Each row has a name. Each question is about the rows just above it.

[134 145 114 152 147 111 127 107  93 142 130  99 181 118 124 117 103 120
 159 120 148 139 109 132 161 118 122 130  94 124  98 132 156  93 125 115
 123] = z403
[152 170 132 160 126 114 141 139  76 149 135 120 183  97 172 128 114 117
 167  88 134 134  95 128 161 119 118 126  68 144  82 144 142  99 128 128
 127] = z56
[146 135 176 106  67 160 156 209 149 123 136 203  47 109 215 159 183 136
  91  91  76  72 136 110  78 151 126 124 142 169 156 143  65 194 135 166
 143] = z203
[163 168 171 137  80 143 160 200  99 144 134 134 114  89 233 150 156 126
 134  63  92  73 107 115 116 138 117 121  84 173 126 154  92 152 132 126
 138] = z781
[120 122 114 132 146 120 120 102 128 128 124 108 144 135  98 119 115 128
 133 143 143 147 128 132 137 122 130 129 131 116 135 121 145 112 127 117
 124] = z638
[154 149 176 117  68 157 159 212 128 132 138 195  71 101 230 157 174 135
 108  75  81  70 126 112  95 146 123 122 120 174 137 152  73 181 135 166
 142] = z620
[133 141 112 150 148 110 123 105  97 137 128  99 178 121 116 118 103 120
 156 126 148 140 178 133 158 116 124 129 178 122 100 130 154  94 126 133
 124] = z929
Times [135] occurs in z781:
0
Count of [133] in z929:
3

[118 120 151 123 126 143 129 143 124  95] = z52
[104 106 146 116 121 122 120 126 116 123] = z844
[104  99 152 120 128 124 124 129 117 118] = z823
[118 113 132  96 124 128 101 148 114 101] = z954
[117 107 139  48 129 107 130 114 137 142] = z424
[144 149 115 121 138 163 115 150 115  94] = z643
[ 70  65 189  78 165  65  89 130  98 126] = z780
[113 161 156 139  75 125 156 143 154 102] = z48
[ 58  60  36  74  49  36  49 118 106 145] = z738
[164 152 164 197  89 160 187  89 164 150] = z571
Count of [143] in z52:
2
How many times does z738 hold [49]?
2
How many times does z571 hold [164]?
3
Count of [115] in z643:
3
Times [125] occurs in z48:
1
Count of [118] in z823:
1

[140  78 162 119 166  96] = z554
[ 80 185 127 103 116 215] = z142
[124 135  56 183  83 103] = z219
[ 88 172 165 104 124 225] = z139
[136  93  69 177  86  92] = z758
[ 94 173 143 130 100 213] = z23
[149 158  73 164  92  98] = z659
[128 175 128 128 105 128] = z99
[152 166  71 166  89  78] = z80
[ 97 173 204 134  99 204] = z723
[149 168  71 162  86  82] = z356
[ 97 170 157 112  99 199] = z835
Count of [92] in z758:
1
Count of [127] in z99:
0
How many times does z723 hold [97]?
1

[105 133  46  52 129  55 142  82 147 156 139 192 115 131 105 122  79 169
  82 153 195  78  49 179 103 128 137 224 139  97 217 106  41 125 137  26
 143 167 180 194 103  46  58 210 230]  z548
[141  75  53  87  92 101 176 105 125 142  95 211  95 154  99 190  32 208
  32 167 189 114  58 172  74 103 239  32 185  87 145 140 150 122  83 158
 156 182 116 155 145 142 146 142 190]  z277
[104 123  42  68 137  45 151  69 149 151 137 190 122 129  86 114  82 172
 153 165 201  86  59 190 153 130 133 224 153 153 221 103  42 128 127  30
 139 122 177 187 105  59  63 213 240]  z507
[134 152 180 224 150 143 133 115 127  94 121  68 162 113  91  95 165 101
 155 134  93 181 212 121  76 139  88  74 148 134  85 129 173 135 108 189
 114 100  97  64 144 233 179  95  88]  z617
[134 107 180 224 150 143 133 115 127  94 121  68 162 113  91 135 165 101
 155 134  93 181 212 135  76 139  88  74 148 135  85 129 173 135 108 189
 114 100  97  64 144 255 178 105 102]  z64
[105 133  46  52 129  55 142  82 147 156 139 192 115 131 105 122  79 169
  82 153 195  78  49 179 103 128 137 224 139  97 217 106  31 125 137  26
 139 167 180 194 103  46  58 210 230]  z188
Times [153] occurs in z507:
4
How many times does z277 hold [32]?
3
How many times does z64 hold [134]?
2

[133  70 160 142 140 127 101 133 133 127 167 148 133 124] = z454
[107 107 160 138 129 129 213 107 107 160 169 148 107 213] = z945
[ 89  94 105  77 117 208 211 131 112 116 106 131 113 123] = z450
[154  86 150 106 154 149 127  81 150 126 106 149 128  56] = z718
Count of [106] in z945:
0
Count of [108] in z945:
0
Times [149] occurs in z718:
2
How many times does z450 hold [208]?
1
Times [127] occurs in z454:
2
How many times does z945 hold [107]?
5

[106  99 126 124 214 119 118 133 127 117 130 123 130 140 125 123 122 126
 137 141 108 126 133 188 124]  z194
[115 140 130 124 195 121 118 128 126 163 136 121 107  79 125  92 137 126
 125 140 115 135 128 115 121]  z463
[124 147 147 124 227 227 124 227 124 106 124 113 124 129 126 103 131 119
 147 124  93 227 129 149 120]  z397
[115 140 130 124 195 121 122 128 122 125 136 121 107  79 125 154 137 126
 125 140 115 135 128 144 122]  z662
[117 147 124 124 227 118 114 132 124 106 132 113 114 129 126 103 131 119
 127 141 228 135 132 178 123]  z980
[187 152 145 187 187 122 122 132 122  46 138 147 119 135 124 125 125 132
 141 140 125 126 132 112 123]  z381
How many times does z662 hold [122]?
3
Times [147] occurs in z397:
3
How many times does z397 hold [227]?
4
How many times does z381 hold [187]?
3
Times [125] occurs in z463:
2

[133 200 104 121] : z765
[106 162 104  43] : z217
[203 204 204 204] : z259
[142 142 141 101] : z943
[197 108 181 186] : z934
[191 130 177 192] : z744
[133 200 138 141] : z881
[157 223 111   9] : z156
[35 92 66 35] : z488
[ 68 107 107 107] : z86
[198 198 124 124] : z794
How many times does z943 hold [141]?
1
Count of [106] in z86:
0
How many times does z794 hold [198]?
2
Count of [107] in z86:
3
How many times does z943 hold [142]?
2
Count of [204] in z259:
3

[200 166 184 173 139] -> z989
[ 70  71 161  68 122] -> z647
[189  71  71  68  68] -> z792
[119 122 133 129 135] -> z287
[ 75  72 190 147 179] -> z104
[190 190 190 123 190] -> z828
Times [71] occurs in z792:
2
Times [190] occurs in z828:
4
How many times does z104 hold [179]?
1

[147  73 111  76  78 121 155] : z604
[110 122 126 137 125 150 118] : z732
[152  68 111  73  84 111 111] : z196
[140 169 143 140 171 171 138] : z847
[124 142 112 126 136 126 104] : z516
[132 119 137 126 111 128 119] : z384
[129 118 119 110 116 176 156] : z818
[112 107 164 115 120 131  73] : z602
[188 137 248 111 152 187 163] : z398
[ 74 161 122 170 172 120 116] : z350
[122 106 142  99 117 140 128] : z790
[153 170 229 155 106 145 174] : z577
How many times does z847 hold [171]?
2
How many times does z847 hold [170]?
0
How many times does z196 hold [111]?
3

[138 209 209 138 122] -> z62
[161 230 143 120  70] -> z280
[124 139 139  76 153] -> z712
[150 221  81 104  96] -> z614
[166 226  41 135  54] -> z216
[127 193 134  55 148] -> z763
[ 62 188  55 149  62] -> z39
[154 168  68 151  72] -> z693
[144  56  56 144  54] -> z405
[131 199 124  81 139] -> z103
Count of [54] in z405:
1
How many times does z712 hold [140]?
0
Times [55] occurs in z39:
1
Count of [138] in z62:
2
Times [144] occurs in z405:
2
How many times does z405 hold [56]?
2

[ 94 189 124 116 122 101 116 130 154  97 143 222 106  75 134 113 122 140
 173 127 123 123  99 175 157 169] -> z191
[ 81  80  80 145  80 126 115 172  77  80  72  38 124 138 114 124  90 182
  94 124 133 124 170  98 128  98] -> z491
[116 103 130 124 133 133 127  67 107 102 116 116 116 115  87  92 104 142
 146 104 121 136  98  99 136  99] -> z70
[143  81 156 113 123 131 141 136 114  90 126 116 107 146 104 113 128 131
 139 103 135 140 143  86 114  91] -> z876
[119  81 110 141 133 147 114 138  88  98 203 219 130  99 138 184 120  37
 107 126 100 151 160  78 120  70] -> z791
[ 95 103 115 130 131 140 101 115 129 127  87 124 131 101 114 103 112 154
 128  88 109 141 120 125 135 109] -> z675
[128 177 151 130 109 114 138  82 143  99 137 213 117 118  95 134 190 112
 132 128 151 130 102 162 119 165] -> z517
[126 207 115 146 125 118 103  71 167 153 100  97 123 115 118 114 113 120
 144  98 130  84  57 159 124 166] -> z175
[123 157 124 129 137 118 123 148 148 136 102  72 118 111 131 123 111 127
 125 121 158 112 110 170 131 150] -> z186
How many times does z70 hold [116]?
4
Count of [124] in z491:
4

